In the rows, 128 means zero.
One turn moves every row onto another: examples first, then more rows asked
J_695: [135  93 137 122 105 143 112 121 112 123  99  94 131 144 136 142 160 134
 122 106]
J_295: [140 149 110 145 131 146 112 113 149  67 140 127 115 133 120  99 113 144
 120 123]
J_959: [140 112 154 141 139 118 142 157 120  98 131 142 117 156 131 153 143 135
 164 104]
J_862: [186 105 133 140 116 123 116  96 132 129 132 137 158 129 125 123 124 114
 135 147]
J_429: [171  99 122 121 109 154  97 131 124  88 151 130 126 175 143 119 108 144
 113 146]
J_267: [141 109 142 134 118 116 135 133 125  47 139 122 123 152 112 125 147 148
 135 144]
J_204: [146 113 127 143 124 160 119  98 131  82 132 124 115 138 111 147 139 125
 133  73]
J_416: [154 125 109 130 126 114  84 127 134 140 136 133 153 143 107 129 104 106
 129 125]
J_622: [128 129 120 124 112 128 106 135 130 108 108  98 130 140 144  94 134 154
 110 156]
J_146: [104 147 149 140 125 135 143 114 104 122 115 129 144 131 108 127 134 131
 150  98]
J_853: [125 128 121 137 127 178 127 137 125  95 127 125 133 147 112 144  97  96
 130 138]
J_183: [119 109 125 111 122 147 110 114 124 118 132  86 158 131 142 121  94 128
 139  89]
J_441: [134  72 121 138 123 152 129  92 115  81 142 110 143 121 108 127 109 143
 132 134]
J_588: [141  67 145 150 128 120 139 137 110 114 123 137 135 142 126 130 128 166
 138 148]
J_136: [159 124 168 136 113 108 143  99 141 116 144 146 126 138 126 144 137 123
 114 141]
J_763: [127 146 145 107 117 111 117 155 134  84 131  97 138 162 145 121 132 135
 142  99]
J_606: [143 143 135 133 147 140 119 151 137 108 146 127 126 140 147 137  82 129
 157  95]
J_993: [144  97 127 142 136 143 116 132 126 123 137 122 142 127 143 113  67 161
 131 138]
J_360: [151 117 150 125 108 111 113 108 104 115 139 135 138 159 139 103 146 179
 134 107]
J_418: [127 144 144 125 122  99 110 130 144 128 147 142 121 151 106 149 117 116
 108 119]

J_295 goes to J_204
J_416 goes to J_418
And these:
J_959 goes to J_588
J_183 goes to J_763
J_146 goes to J_360

One turn moves every row onto another: examples first, then more rows asked
J_77: [121 135 135 148 125 118 122 142 125  93 161 118 152 137 169 116 157 128]
J_626: [131 134 127 115 113 145  99 102 113 139 145 136 166 125 147 131 105 138]
J_11: [112 119 126 135 129 111 132 146 109  83 156 114 132 149 170 129 136 127]
J_440: [134 109 106 135 170 140 135 129 106 110 120 111 139 135 147 127 111 132]
J_948: [121 124 130 131 100 140 136 112 140 117 112 137 136 146 100 125 162  79]
J_138: [ 87 124 115 123 115 117 145 124 151 123 125 138 127 137 113 141 149  82]
J_385: [152 130  94 112 107 134 149 134 115  92 162  90 133 134 145 133 132 130]
J_504: [152 146 128 122 109 134  91 110 102 139 128 111 132 136 128 145 106 133]
J_417: [132 167 168 129 138 120 130 125 145 114 151 133 150 152 126 129 149 130]
J_449: [117 119 129 135 132 117 125 145 118  82 144 114 132 157 174 136 142 127]
J_518: [ 92 111 118 103 121 137 136 108 139 119 132 142 138 148 107 142 152  87]
J_952: [100 129 117 120 100 108 158 125 141 125 129 133 146 126  94 120 138  90]
J_401: [ 99 119 116 135 106 115 154 133 141 122 123 142 120 142 111 139 140  76]
J_288: [133 141 158 121 137 113 145 136 122  96 130 128 116 178 129 149 117 125]
J_258: [153 132  98 113 118 144 137 132 133 110 179 106 155 134 149 137 145 132]
J_339: [141 148 123 116 108 127  96 108  94 139 143 110 135 125 124 138 102 136]
J_725: [ 99 129 121 120  99 126 147 110 126 117 137 136 141 123  93 112 154  85]
J_551: [131 131 115 137 131 134 135 126 120 135 148 145 114 153  95 132 142 170]
J_5: [114 111 117 126 103 115 160 136 138 127 123 147 137 151  99 136 128  81]
J_34: [ 93 119 116 105 118 118 146 122 157 129 127 139 149 143 104 143 143  92]
J_792: [140 161 163 145 121 109 151 138 118 113 164 140 142 148 117 114 128 122]
J_745: [117 126 125 126 104 121 145 125 159 125 105 134 143 147 101 134 150  87]
J_26: [128 139 116 135 126 131 135 123 120 126 136 132 108 146  93 127 144 173]
J_40: [130 132 116 136 132 135 133 126 123 135 147 145 115 154  95 134 144 171]
J_652: [149 129 116 158 155 142 133 129 113 122 132 116 158 115 140 104 129 129]
J_227: [132 131 137 158 120 118 127 149 119  93 156 122 147 143 167 116 151 123]
J_459: [152 138 124 125 109 132  99 116  92 146 148 124 137 137 127 145  97 130]
J_246: [109 103 117 122 104 132 153 122 118 118 132 151 128 153 100 134 135  76]
J_296: [130 138 117 137 126 131 135 124 120 126 134 132 107 149  93 127 144 173]
J_358: [103 128 121 138 109 121 144 129 156 128 120 142 131 140 112 137 155  77]
J_596: [103 149 150 103 142 103 149 127 117  96 156 124 125 155 125 139 116 135]
J_707: [146 131 116 153 160 143 129 125 118 122 132 114 161 114 141 105 133 131]
J_478: [171 126 100 129 109 145 142 141 126 109 170 110 147 144 148 138 139 124]
J_988: [159 130  99 111 114 143 136 131 132  93 146  88 134 144 149 144 143 132]
J_861: [ 93 129 116 134 105 114 152 129 145 127 135 142 131 127 108 128 148  79]
J_357: [152 127 129 134 101 146 107 113 102 137 136 142 156 136 145 130  95 129]
J_975: [142 142 124 113 118 136  89 108 104 147 147 121 143 135 131 150 106 136]
J_283: [129 133 122 115  99 133 113 105  91 120 127 120 142 122 141 125  88 137]
J_668: [128 110 104 132 169 137 138 128 103 111 127 110 140 129 145 124 110 133]
J_55: [139 133 128 115 107 143 100 101 109 121 109 118 142 137 148 137 101 137]

J_626 goes to J_55
J_478 goes to J_385
J_861 goes to J_138
And these:
J_34 goes to J_745
J_11 goes to J_77
J_668 goes to J_707
J_975 goes to J_504
J_792 goes to J_596
J_948 goes to J_246

